(in the rows, 128 means zero)
Where one turn sends some rows of the set: a few examples, then the rows asked
deda: [147 135 158 124 112 148 139 145 110 123 116 118 121 173  96 150]
Sikit: [131 154 126 133 136 172 125 119 111 163 132 179 105 150 129 162]
nug: [148 134 132 127 106 170 120  77 122 160 125 142 149 144 113 163]
kug: [147 133 158 126 114 139 129 148 112 136 114 115 128 175  85 156]
lig: [176 129 123 113 127 169 122 129 121 153 157 132 113 167 134 142]
Komef: [144 129 113 120 142 152 126  81 122 152 128 126 150 137 118 156]
Pasu: [175 141 134 140 104 160 130 126 129 181 144 144 102 165 132 138]
Sekun: [146 129 154 124 125 125 126 144 122 126 103 150 130 175 107 152]
tafot: [147 134 162 132 105 132 125 147 120 144 104 135 129 177  87 156]
Bef: [145 133 123 152 132 141 125  78 129 176 114 146 142 142 117 157]
meso: [143 131 154 124 121 118 121 147 126 138 101 141 135 174  95 152]
sati: [155 133 126 116 146 149 139 106 140 177 129 137 138 117 128 173]
keru: [120 135 142 105  96 153 118 126 144 171 124 144 130 172  93 172]
Fezu: [160 136 128 127 144 162 146 108 128 177 136 115 129 120 118 176]
Gosa: [128 158 119 116 141 165 129 122 114 161 132 169 107 141 135 154]
Tozet: [128 160 115 126 146 165 140 123 109 166 134 151  99 138 131 150]
sirut: [170 139 124 109 108 155 128 126 135 168 146 145 112 157 142 132]
ladi: [126 120 136 130 138 159 115 132 125 162 133 128 122 187  82 185]
tet: [133 158 121 131 144 181 136 124 100 157 143 147  98 146 124 159]
mebo: [118 142 134 129 114 147 140 132 135 185 127 106 110 165  85 164]
modo: [147 137 165 144 105 135 136 142 118 140 105 142 118 177  96 152]
Lebib: [144 137 150 131 126 124 136 150 117 142 110 110 124 167  89 147]
vapup: [119 127 119  92 137 143 125 133 138 157 130 115 129 166  97 166]
kebef: [163 131 139 137 135 180 137 106 121 174 141 123 129 131 110 188]
Tun: [163 129 146 135 123 175 129 103 130 179 133 150 135 135 116 192]
disik: [177 123 125 132 142 154 115 129 127 160 147 155 113 175 137 146]
pupi: [140 141 150 117 114 119 143 144 127 135 103 130 123 160 109 137]
gegu: [150 124 126 155 140 167 123  82 111 159 132 127 140 152 105 170]
nepiv: [140 137 148 115 119 117 132 149 127 140 103 123 132 163  97 144]
kigop: [118 130 128 131 139 122 123 129 147 183 112 142 122 172  96 168]
ros: [133 158 129 132 127 184 131 121 102 163 138 162 102 150 123 161]
lidu: [144 142 124 142 118 159 140  81 119 172 127 112 135 132 109 151]
vob: [175 134 121 146 140 144 131 130 128 178 143 137 100 165 135 137]
peba: [144 136 148 137 134 126 145 148 115 134 111 116 115 168 100 144]
Fosa: [159 129 137 127 136 154 128 102 140 179 124 159 140 127 125 183]

Fezu turns into Fosa
Tozet turns into Sikit
Now these:
nug turns into lidu
sirut turns into Pasu
mebo turns into kigop
nepiv turns into tafot
deda turns into pupi

Where one turn sends some rows of the set: a few examples, then the rows asked
Nopo: [101 148 141 136 158 123 142 126 150 127  91 113 143 141 123 142 116 137
 118 122 126 123 170]
tole: [128 100 137 135 153 135 116 114  99 123 125 117 126 138 138 101 118 150
 160 125  97 147 144]
Bur: [134 120 113 129 127 109 106 149 147 116 143 100 145 120 139 124 107 124
 133 162 101 130 124]
lubo: [156 137 144 113 132 125 117  89 117 138  99 105 145 126 141 109 115 151
 119 105 110 119 117]
nomot: [170 140 128 102 106 133 115 115 124  97 158 118 142 130 134 130 120 147
 131 133 131 111 135]
nas: [102 137 134 104  96 120 112 126 131 113 106 127 144 134 141  99 119 149
 130 137 162 123 155]
tope: [135 139 126 159 155 132 100 147 131 112 157 114 149 141 133 147 117 143
 124 127 126 139 136]
gerud: [135 111 134  96 116 117 122 105 131 116 133 157 126 145 135 118 127 113
 125 136 100 144 127]
beran: [129 131 134 135 130 131 109 104 144 121 113 122 129 136 180 158 112 144
 135 154 133 128 143]
vume: [131 132 118 113 146 138 139 147 135 154 142 121 148 116 141 141 140 132
 114 148 133 100 152]
bube: [ 98 149 146 127 121 158 129 120 130 111 125 120 150 141 116 121 140 152
 148 120 133  94 137]
nov: [136  93 122 144 131 108 115 146 137 140 119 136 116 143 151 132 107 163
 130 124 101 109 134]
pigo: [144 100 143 131 117 113 144 140 130 119 132 133 151 138 149  83 116 144
 126 114  91 129 156]
lobak: [130 103 149 111 173 129 143 122 119 123 156 131 139 134 125 134 116 151
 128 109 128 130 158]
Motu: [111 120 161 124 128 139 131 149 107 148 129 146 125 140 144 114 117 127
 121 112 108 153 133]
taleb: [130 149 115  93 124 112 131 132 129 119 112 111 142 130  86 107 124 124
 122 130 118 119 152]
Puf: [135 157 134 136 115 103 105 114 133 110  97 106 128 149 119 132  92 156
 131 116 116 126 128]
beli: [126 129 140 118 142 136 114 140 148  87 140 121 138 118 145 130 125 107
 101 140 121 143 154]
tokif: [139 120 117  92 116 127 128 138 120 147 105 124 152 143 127 103 117 147
 129 121 151 135 176]
toris: [116 128 149 124 121 165 143 124 145 137  96 120 140 156 135 144 119 141
 154 116 107 111 148]
fugo: [110 143 135 133 134 109 119 104 130 139 108 104 161 117 145 100 127 161
 124 132 131  97 119]

nomot turns into beran
nas turns into fugo
lobak turns into gerud
Now these:
beli turns into Bur
lubo turns into toris
tole turns into Motu
Puf turns into Nopo

Where one turn sends some rows of the set: a few examples, then the rows asked
nezed: [126 129 160  99 126 142 121 121 131 136 136 145 140 131 126 128 151 112
 140 144 142  87 116 106 108 152]
mopop: [124 125 165 125 142 140 120 132 133 132 120 154 136 117 137 132 145 109
 150 140 140  95 115  95 122 147]
Neb: [111 133 138  97 138 136 100 150 127 142 141 137 127 159 114 114 109 151
 157 127  93 107 119 124 123  98]
Kaga: [126 121 107 112 131 145 126 132 135 140 146  98 134 164 102 131 120 151
 130 109 114 111 134 150 120 118]
femut: [106 120 122 138 141 135 126 140 110 128 115 123 109 123 127 130 134 130
 129  97 117 149 151 158 142 143]
neza: [113 138 115 118 126 146 105 127 143 140 155 112 146 161  95 140 102 159
 157 137 117  96 122 125 126 110]
roge: [125 120 101 118 131 147 122 123 145 138 149  98 144 157  98 133 120 149
 138 111 110 113 133 149 126 122]
gobo: [ 94 130 108 153 121 145 120 134 110 115 123 108 127 117 104 154 126 137
 133 109 125 142 148 149 145 161]
nezal: [101 140 120 116 120 147  91 138 136 128 151 125 153 148  89 138 101 156
 168 141  98 102 116 116 131 118]
Seme: [ 92 136 138 143 139 134 122 145  96 131 114 123  98 111 133 148 140 130
 128  96 134 133 138 137 136 154]
pap: [ 96 131 121 140 126 140 128 149  96 121 117 110 107 128 116 145 127 140
 120 103 129 140 148 152 135 152]
Sedi: [115 140 125 108 130 143 111 139 132 145 150 113 131 170 104 133 104 161
 147 132 120  95 123 126 117 103]
Siv: [101 144 133 102 120 143  99 155 118 133 144 123 132 161  98 133 100 161
 153 137 106  98 115 118 118 110]
tirad: [123 131 152 107 121 145 117 114 139 131 140 143 151 125 117 135 149 111
 147 148 142  87 115 104 114 159]
Gevu: [101 148 120 104 117 137  81 132 104 113 144 143 114 129 104 134 125 150
 150 120  86 146 141 140 137 141]
bera: [123 134 156 102 119 145 120 120 129 132 138 140 145 130 118 136 147 115
 141 148 146  84 115 103 108 157]
rakas: [122 130 126 106 142 138 110 131 143 150 148 123 131 166 113 120 109 153
 153 126 110 102 125 131 123  94]
savuk: [128 127 156 103 129 142 119 114 140 135 138 148 147 126 124 126 152 109
 146 144 137  90 117 107 115 152]
nis: [119 131 166 123 133 142 122 141 122 129 120 147 131 123 133 138 141 115
 143 143 149  90 114  92 115 151]
voz: [ 85 141 128 153 127 142 117 138 100 122 121 115 113 105 118 163 135 133
 135 105 138 130 136 132 140 167]
Tazol: [101 150 120 103 116 137  81 133 102 113 144 142 114 130 103 134 125 152
 149 121  87 145 142 139 137 141]
nades: [120 127 157 133 135 143 115 126 138 126 124 150 147 111 128 141 142 109
 155 146 142  94 113  92 127 156]
Bogi: [120 130 115 116 139 142 104 119 155 145 153 122 147 156 104 129 108 151
 163 131 107 103 124 128 131 102]
Bisov: [103 118 110 151 137 139 119 125 123 122 123 122 127 111 116 139 133 128
 140 102 113 150 150 155 152 153]
Vas: [ 97 133 153 151 138 144 113 140 119 125 117 143 135  90 129 151 141 124
 154 142 141 114 128 106 135 171]
Tivu: [ 96 136 160 145 136 142 118 150 107 127 114 141 123  99 133 150 139 128
 145 140 147 112 127 107 128 168]
reni: [ 98 127 133 148 150 132 117 130 115 132 117 133 109 101 137 141 145 121
 141  94 123 141 140 140 146 151]
loga: [111 130 125 110 138 140  92 132 146 137 147 139 148 145 105 119 109 146
 172 132  86 110 119 122 135 105]
kub: [103 130 164 140 146 138 119 149 111 132 111 149 119  99 143 139 144 123
 145 135 140 116 129 111 129 160]
Lizos: [102 149 121 103 118 136  82 132 103 114 144 143 113 129 105 132 126 151
 149 119  86 146 141 140 137 139]
romuz: [ 91 132 122 160 138 139 113 123 119 123 123 125 124  95 122 156 140 124
 147 102 126 137 138 135 151 164]
Sos: [123 123 103 116 127 148 124 128 138 137 149  94 141 161  95 136 118 153
 133 112 115 110 133 148 122 123]
Zoz: [116 133 159 131 127 146 117 135 127 124 124 143 142 118 124 147 138 116
 148 149 149  88 112  90 120 159]
ger: [103 127 157 147 148 139 115 138 123 130 114 151 130  91 140 140 146 119
 155 136 135 119 128 111 137 163]
naz: [101 149 122 102 116 136  82 133 102 114 144 143 112 130 105 134 125 152
 148 120  87 145 142 140 136 140]
Fosag: [128 117 105 114 136 145 123 126 142 141 147 101 138 160 104 127 122 149
 135 107 109 114 135 151 124 117]

Gevu turns into Lizos
kub turns into Tivu
savuk turns into nezed
Now these:
neza turns into Bogi
Neb turns into Siv
romuz turns into reni
mopop turns into nis
roge turns into Fosag
gobo turns into Bisov

